In the rows, 128 means zero.
The rows of D fall into a few groups, which share some directions, and each row is roughly a mix of its group's hidden directions.
D (103 x 10):
[[142  93  86  99 147 113 111 119 129 135]
 [129 125 150 151  93 146  99 161 106 125]
 [131 103 109 136 160 114 151  84 124 111]
 [143 137 138 122 106  80 140 119 137 167]
 [126 183 133 144 120 134 158 118 122 103]
 [153 148 125 100  94 143 118 124  93 106]
 [111 110 107  87 105 113  99 121 132 153]
 [117 131 121 148 180 149 149 135 139 101]
 [128 145 111 109 132  90 121  81 120 109]
 [120 134  93 136 158 124 140  79 130 115]
 [125 148 132 172 147 153 140  97 115 107]
 [117 103 157 106 117 111 126 131 131 179]
 [147  86 145  83 127 109 133 115 121 125]
 [114 103 116  96  93 118  94 136 124 149]
 [126 106  92  92 144 124 114  94 127 147]
 [144 134 159 162 148 129 162 153 144 141]
 [110 145 104 145 175 136 138 102 147 117]
 [131 105 107 104 125  85  97 134 125 152]
 [120 120  72 111 150 123 116 100 127 131]
 [123 175  95 144 133 159 116 124 120 111]
 [131 132 132 112 118  75 138 122 140 167]
 [125 109 143 151 115 120 121 147 149 181]
 [130 146 105  97 131 108 116 104 108  87]
 [159 122 124 152 134 124 181 140 129 149]
 [137  79 153 135 138 109 144 151 127 154]
 [135 134  77 127 147 118 139  87 122 121]
 [110 134 131 138  88 116 120  92 135  90]
 [164 126 129 137 102 164 129 166 114 122]
 [136 125 115 141 164 124 156  87 126 100]
 [172 134 136 144 171 116 146 134 118 110]
 [125 147 119 112 105 135  99 125 106  79]
 [121 182 139 125 105 107 146 133 114 108]
 [127 114 157 144 120 109 134 176 149 153]
 [107 127 129 138 144 177 121 151 120  92]
 [133 126 168 156 119 130 149 171 121 113]
 [ 91  86 110 112 131 114 101 126 144 142]
 [120 112  92 108 158 115 132  87 128 144]
 [163 145  97 136 129 128 169 105 113 131]
 [146  83 112 123 147 110 151 135 133 162]
 [122  85 106 102 125 116 108 136 120 164]
 [159 149 173 145 110 117 144 139 106 124]
 [144 153 158 160 139 143 155 129 125  95]
 [124 152 162 146 116 155 136 162 124 100]
 [102 117 167 126 100 131 102 161 124 115]
 [125 121 149 146 109 169 124 174 131 133]
 [119 122 161 158 144 143 163 162 138 128]
 [127 132 139 142 164 162 159 151 125 100]
 [118 123 118  98 137  83 116  87 129 125]
 [114 119 149 147 155 129 165 135 149 166]
 [142 130 159 132 101 143 116 180 121 126]
 [112 116 167 148 114 137 138 174 125 113]
 [125 158 140 115  98  77 128 111 122 133]
 [115 151 168 135 129 156 120 152 121  93]
 [114 119  91  91 110 122  98 101 123 129]
 [137 118 128 153 134 178 135 168 129 131]
 [143  91  91 129 156 134 116 142 137 157]
 [165 133 121 108  85 110 118 155 118 139]
 [123 118 130 107  86 113  79 121 131 121]
 [123  98 146 150 137 119 149 162 153 158]
 [126 124 142 153 166 114 167 100 138 138]
 [126 105 133  96  91 112  87 134 116 134]
 [156 131 124 117  84 124 106 165 111 129]
 [ 99  86 137  98 158 113 115 119 133 131]
 [119 133 165 146 131 152 132 174 135 107]
 [135 160 150 168 140 133 154 136 143 101]
 [152 130 171 130 122 133 138 177 131 123]
 [160 143 131 156 125 161 166 148 130 138]
 [107 143 176 161 127 134 131 155 138 115]
 [131 133 133 185 139 156 143 126 137 151]
 [145 131 116 166 155 139 159 144 127 160]
 [146 138 148 151  92 132 135 166 127 158]
 [103 121  87 105 112 122  97 104 126 145]
 [175 130 107 135 127 109 145 150 107 155]
 [ 78 106 131 122  92 120 105 126 133 139]
 [128  97  85 105 141 118 131 103 134 156]
 [127 166 120 172 132 148 135 131 129  94]
 [136 106 116  96 111 120 119  93 116  89]
 [122 142  87 123 130 134 145  83 106 112]
 [116 132 111 144 148 180 124 126 133  94]
 [129 129 136 140 107 170 114 171 115 108]
 [106 137 103 134 158 157 127 133 133  83]
 [124 132 154 146  78 145 110 148 112 110]
 [120  98 170 142 155 112 133 150 141 148]
 [127 161 129 121  82 128 106 113 106 104]
 [129 144 162 123  93 140 107 156 111 102]
 [147 117 121 139 136 170 136 175 113 121]
 [152  88 132  91 125 134 116 152 103 135]
 [102 130 102 115  96 131  89 138 126 157]
 [111  95 112 113 151 157  98 145 123 104]
 [126 109  99 114 150 106 122  90 139 160]
 [104 157 136 150 117 121 140  79 142 113]
 [105 124 117 111 131  87  97  91 130 126]
 [132 113  88  98 125 112 112  92 107 124]
 [152  95 146 143 136 155 152 145 139 160]
 [139 102  97  80 131 132 106 122 108 132]
 [ 93 149 177 150 124 122 118 118 140 138]
 [134 108 135 140 121 167 118 180 122 132]
 [129 108  88  89 149 124 115 113 120 151]
 [128 130 165 141 117 146 126 181 139 118]
 [127 126 119 142 177 156 161 141 137 111]
 [121 109  93  92 110 124  92 139 123 145]
 [138 136 147 153  88 144 131 152 151 159]
 [152 115 126 136 167 136 158 102 110 101]]

One row of each group comes first, with its name. Which group is each row after those in?
[143 109 138 142 136 161 151 173 131 150]	C
[164 140 126 126 164 148 124 159 134  99]	Q
[112  78 106 127 129  93 126 110 137 141]	H

[148 120 167 129 108 145 125 174 112 128]	H
[124 180 135 139 122 116 154 100 121 106]	C
[175 109 122 117 150 132 149 152 105 113]	Q
[121 111 143 131 134  87 107 110 147 168]	Q
[129  81 121  93 107 120 105 129 109 144]	H
[107 142  88 147 132 127 153  88 124 115]	Q
[120  90 114 106 127  86 130 103 149 126]	H
[145 152 122 147 142 155 140 113 109  82]	H
[103 147 133 175  90 133 117 130 133 113]	H
